In the rows, 128 means zero.
The rows of Y fall into several groups, which share some directions, and each row is roughly a mix of its group's hidden directions, except some rows that fit no group.
Y (134 x 10):
[[160  96 157 142 104  92 124 146 156 141]
 [111 125  85 100 127 158 108 110  88 133]
 [ 95 136 145 149 162 164 153 144 146 101]
 [124 158 121 144 149 100 117 150 173  93]
 [140 143 151 169 126  98 173 125 130 156]
 [156 112 166 151  90 141 137 150 143 156]
 [121  96 123 102 101 151 129 110  98 172]
 [ 77 128 117 141  94 142  99 138 146 156]
 [ 82 115 126 129  85 128 117 131 146 168]
 [154 148 143  72 155 133 151 128 135 150]
 [ 77 145 116 125 159 172 136 121 135 116]
 [158 110 165 156  93 141 137 152 131 158]
 [142 102 132 118  97 132 109 177 127  89]
 [136 160 160 165  97 103 129 148 153 117]
 [103 116 127 179  79 133 135 123 147 122]
 [147 118 155 133  74  99 133 162 129 135]
 [ 87 115 131 120 102 144 121 107 157 173]
 [ 89 110 120 118  89 129 120 126 149 175]
 [158  90 156 158  99 129 124 137 136 163]
 [147 107 136 104 106 112  89 159 119  90]
 [ 79 137 109 133 130 116 155  84 149 139]
 [104 121  86  91 139 134  92 113 103 114]
 [102 162 122 135 144 133 163  84 142 155]
 [126 153 130 130 160 104 116 127 173  85]
 [115 142 106 126 163 145 151  75 140 148]
 [ 70 151 104 109 137 149 149 114 115 120]
 [ 93 112 124 119 106 137 127 115 159 182]
 [124 117  83 117 159 139 108  82 113 140]
 [190 122 155 139 136  91 137 129 136 128]
 [156 150 133 128 173 120 127 123 134  75]
 [ 96 112 122 170  78 127 129 121 131 102]
 [156  94 164 138  95 153 132 143 147 151]
 [114 159  89 106 143 108 124 101 115  89]
 [ 79 148 103 104 146 162 143 113 114 116]
 [132 163 142 116 143 117 118 145 174  85]
 [ 99 143 118 124 156 139 154  75 135 153]
 [ 99 149 105 130 148 184 127 122  99 131]
 [ 91 156  97 104 160 125 137 105 110 103]
 [169 144 135 141 164 119 144 127 111  82]
 [161 154 136  81 172 123 115 121 126 128]
 [140  98 137 106 118 154 146 109  90 170]
 [150  98 154 146  97 157 141 145 161 151]
 [138 132 129 138  69 117 157 130  90 138]
 [138 126 112 134  71  95 115 102 102 137]
 [111 168  99  98 162 126 128 107 115  98]
 [102 145 116 143 144 141 163  91 159 158]
 [169 151 143 128 170 121 140 143 124  88]
 [103 111 112 174  88  99 117 123 121 108]
 [ 85 101 101 105 148 169 118 125 119 137]
 [104 152  92  99 165 131 127 112 114  94]
 [124 157 135 141 159 108 124 129 180  95]
 [152 136 165 170 114  97 124 151 157 128]
 [ 90 102 115 163  80 111 136 124 128 118]
 [165 126 116 140  80  94 105 122 108 143]
 [146 117  96 105 142 161  82 113 104 119]
 [133 106 116 125 101 169 129 108  83 156]
 [168 138 118 110 112 143  88 107  88 135]
 [ 80 130 146 127 107 145 111 143 155 169]
 [153 165 139 113 187 119 120 120 143 136]
 [143 140 136 149 169 145 104 125 178 146]
 [151  95 151 124 108 178 112  98 134 128]
 [ 99  89 108 161  95 112 103 131 134 106]
 [163 148 140  85 171 141 135 137 121 151]
 [122  98 133 115 107 153 122 108  71 148]
 [139 104 118 133  91 150 145 121  82 161]
 [129 103 124 123 101 157 130 128  77 165]
 [142 126 146 119  96 109 102 178 116  97]
 [143 117 129 125 111 100  95 168  95  96]
 [104 151 113 125 140 140 159  77 158 143]
 [160 146 134  72 166 131 124 123 123 144]
 [166  82 120  94 156 141 116 110 137 128]
 [120 151 153 125 157  97 128 143 178 105]
 [127  94  92  94 156 113 117  98 106 139]
 [130 166 152 153  97 106 118 140 161 101]
 [ 95 141 110 118 161 145 154  80 134 142]
 [106 134  93 109 152 171 126 110  91 132]
 [173 138 147 141 156 116 161 119 112  92]
 [170 139 134 130 155 123 135 131  93  79]
 [129 142 124  91  87 101 146  91 108 140]
 [ 80 139 107  96 149 162 135 127 109 110]
 [ 93 115 119 132  84 141 124 131 141 178]
 [152 139 130  74 175 117 118 132 116 126]
 [124 164 126 140 153 120 108 147 169  88]
 [ 76 116 133 124  94 123 108 143 141 165]
 [157 112 145 118  93 127 106 171 112  98]
 [149 112 103 116 169 104 137  83 116 142]
 [148  78 155 140 108 160 133 145 140 153]
 [139 142 169 166 101 111 135 167 142 131]
 [160 104 159 158 104 147 140 137 137 168]
 [ 70 151 110 123 125 169 134 131 114 124]
 [110 134 126 149  65 111 151 103 122 127]
 [128 151 134 148 166  98 133 130 175 102]
 [137 146 137 128  73 129 168 118 100 143]
 [163 150 171 155 119 117 164 149 136 128]
 [170 103 160 132 103  97 136 140 159 132]
 [156  97 138 120  97 134 107 170 115  96]
 [134 158 134 138 153  98 122 163 158  89]
 [ 97 169 104  98 153 114 126 112 120  96]
 [137 115 145 109 149 112 162 130  76 100]
 [175 134 136 133 169 132 147 120  97  98]
 [ 83 107 123 109  94 118 113 123 151 166]
 [110 117 113 178  86 117 107 104 139 133]
 [147 123 123  92  76 141 133 107 103 154]
 [136 110 129 111  78 137 143 150  95 162]
 [ 95 128 123 176  94 128 140 125 100 102]
 [173 145 142  99 152 167 123 134 133 155]
 [117 119 131 137 167 162 110 124 181 141]
 [117 156 122 146 157 106 112 138 175  95]
 [153 143 139  80 180 132 133 139 126 138]
 [ 86 101 117 163  85 114 137 125 138 115]
 [ 94 147 111 131 147 132 157  82 154 147]
 [ 96 160 118  86 155 120 116 132 117  93]
 [ 86 153 106 138 147 173 143 109 116 136]
 [174 101 153 126  97  96 133 151 124 142]
 [124 128  93 119 168 169 104  99 111 127]
 [108 104 118 190  96 142 118 135 135 132]
 [111 157 119 132 162 149 159  91 144 158]
 [139  96 112 121 111 151 137  96  81 153]
 [101 164  98 104 147 109 130  93 117 101]
 [148 156 141  74 154 135 150 125 101 130]
 [118 124 109 132  93  81 129 115  81 125]
 [145 147 140  87 171 124 159 142 117 153]
 [144  96 141 113  92 125 107 162 104  94]
 [105 135 141 144 176 137 163 145 159 147]
 [ 93 133  90  95 132 128  95 102 132 102]
 [125 162 103 108 159  95 100 123 108  99]
 [ 86 126 103  99 110 151  88 132 132 105]
 [100 156  96 100 144 110 123 115 108  86]
 [145  94 134 127 103 125 104 178 115 100]
 [120 112 138 135 170 162 123 155 174 125]
 [117  86  99  98 150 150  92 111 138 126]
 [ 94 106 120 109  93 144 115 126 131 178]
 [ 70 147 102 116 139 159 143 115 111 127]
 [130 146 173 159 104 123 146 163 156 122]]

Here is one row of each group, with its name. Which group are the others in?
[125 114  94  86 160 127 122  84 132 114]
R
[164  81 123 151  88 135 130 113 147 133]
L
[116 107 117 170 166 101 109 162 139 122]
H
[175 146 121 128 167 119 139 130 124  84]
K

[119 156 143 122 163 113 117 137 182 104]
K
[118 127 118 186  95 130  99 115 123 105]
H
[108 100 122 168  83 132 118 127 163 122]
H
[151 129 160 168 145  91 157 133 145 146]
R
[131 140 149 121 157 155 157 135 175 158]
H
[102 134 104 130 158 152 157  88 154 146]
L
[ 94 108 122 169  83 131 129 128 135  99]
H
[164  93 158 122 111  91 126 147 157 127]
R
[104 101 116 178  91 126 111 134 134 106]
H
[140 103 122 128 105 106  99 171 107  91]
L
